In the rows, 128 means zero.
The same turns and mirrors carry the whole set onto itself and the rows of a family onto each other. Which other rows belong to the same family as each row named below? List them in the order they appear above.
These 32 rows form 4 families of 8 rows each.
k973: [155 157 154 146 146 148 139 100 117  87 143 108 130 148 124 174 151 112
 125 138 114 137 103 125 103  92]
k790: [124 129 143 178 142 135 104 154 125 135 150 146 120 102 122 155 135 117
 159 115  66 152 124 122 130 118]
k603: [121 117 149 153 127 134 159 137 148 141 107 155 126 119  82 119 134 136
 107 104  94 150 125 121 143 151]
k247: [112 153 138 143 138 119 168 128 163 137  97 142 124 140  99 125 141 139
 100 122 117 141 126 113 140 154]
k944: [137 157 137 139 157 160 137 101 129  86 139 101 124 146 112 181 128 115
 122 143 124 136 101 131 116 112]
k358: [158 100  83 108 151 134 123 139 159 106 138 109 145 150 113 110 139 119
 145 131 139 141 124 156 136 139]
k840: [138 152 150 157 139 146 100 154 132 141 149 144 130  94 127 155 134 116
 155 107  91 165 124 109 113 117]
k939: [150  72  99 118 128 130 139 141 156 119 139 126 141 137  89 109 157 139
 141 134 121 134 129 157 129 149]
k219: [161  85 147 108 110 145 164 117 102 143 105 125 143 114 149 123 117 132
 136 123 127 117 146 123 154 136]
k633: [123 104 117 146 132 126 128 142 112 111 178 109 134 150 131 149 191 120
 149 142  71 118 113 145 127 144]
k869: [124 152 133 159 148 142  97 152 130 145 144 135 127  86 134 168 117 128
 158 121 106 152 139 112 131 130]
k52: [154 129 121 109 130 100 111 113 119 128 132 156 113 137 129 151 168 140
 143 181 141 104 150 140 117 116]
k924: [115 135 152 129 127 127 155 133 161 149  97 153 138 134  89 111 141 123
  96 125 100 149 123 121 130 151]
k178: [103 134 119 132 140 135 126 143 100 118 171 106 144 156 153 151 180 104
 127 142  82 115 132 141 150 145]
k235: [110 127 137 153 147 135 141 135 149 127 103 110 171 144 156 124 113 100
 133 139 103 138 166 138 147  88]
k245: [152 136 149 147 143 146 136  97 118  90 133 120 108 144 127 181 136 117
 151 153 104 122 100 130 110  88]
k595: [127 114 164 157 136 146 152 117 128 118  95 131 149 140 143 133 107  97
 131 131  88 134 147 134 145  73]
k249: [116 124 164 143 123 134 126 122 142 122  98 123 169 142 148 127 116  98
 136 125 100 138 164 126 142  74]
k283: [111 128 122 134 122 109 110 135  99 117 174 107 141 158 131 150 188 111
 132 132  72 114 128 139 130 144]
k149: [135 149 112 102 137 116 114 124 132 134 126 162  95 137 132 153 165 134
 145 169 136  99 149 138 140 123]
k923: [141 146 154 134 138 142 123  92 111  81 137 105 127 155 118 181 133 112
 135 132 115 131 103 123 105  97]
k756: [150 111 128 103 115 119 139 110 116 130 126 148 103 137 138 156 169 145
 156 175 128  87 142 138 128 120]
k976: [133 128 158 141 135 144 134 132 144 139  97 122 168 130 148 118 117  88
 131 133  92 142 157 137 137  75]
k236: [129 145 145 163 133 129  81 145 128 133 146 134 131  94 113 160 132 123
 155 102  90 157 133 113 124 117]
k625: [162 108 146  98 112 132 151 113  94 156 108 117 148 114 150 122 125 126
 117 131 125 120 131 116 145 161]
k166: [159  80  98 106 138 123 118 134 142 115 145 117 158 143 104 109 142 126
 137 142 133 145 121 151 116 155]
k907: [161  89  93 105 119 119 112 133 159 119 145 108 152 142  98 108 143 125
 141 124 122 135 127 152 124 147]
k31: [116 138 153 142 112 120 149 125 165 138 103 139 139 133  85 116 146 133
  96 105 100 144 129 116 140 148]
k491: [158 120 129 107 123 135 154 127 100 148 119 109 138 117 170 127 125 130
 134 112 131 124 132 108 160 164]
k539: [159 109 149  94  94 134 148 109 110 145 113 116 146 121 155 126 119 130
 131 112 129 119 134 106 147 152]
k884: [142 130 122  92 112 101 111 109 127 129 127 154 108 150 129 152 158 134
 152 168 131  94 148 135 120 115]
k551: [114 127 128 143 133 115 122 143  99 114 180 123 148 157 148 148 197 114
 133 144  84 125 131 134 123 136]

The rest of the family of k166: k973, k840, k52, k924, k976, k625, k551
The rest of the family of k595: k790, k603, k939, k219, k633, k245, k756
The rest of the family of k249: k283, k923, k236, k907, k31, k539, k884

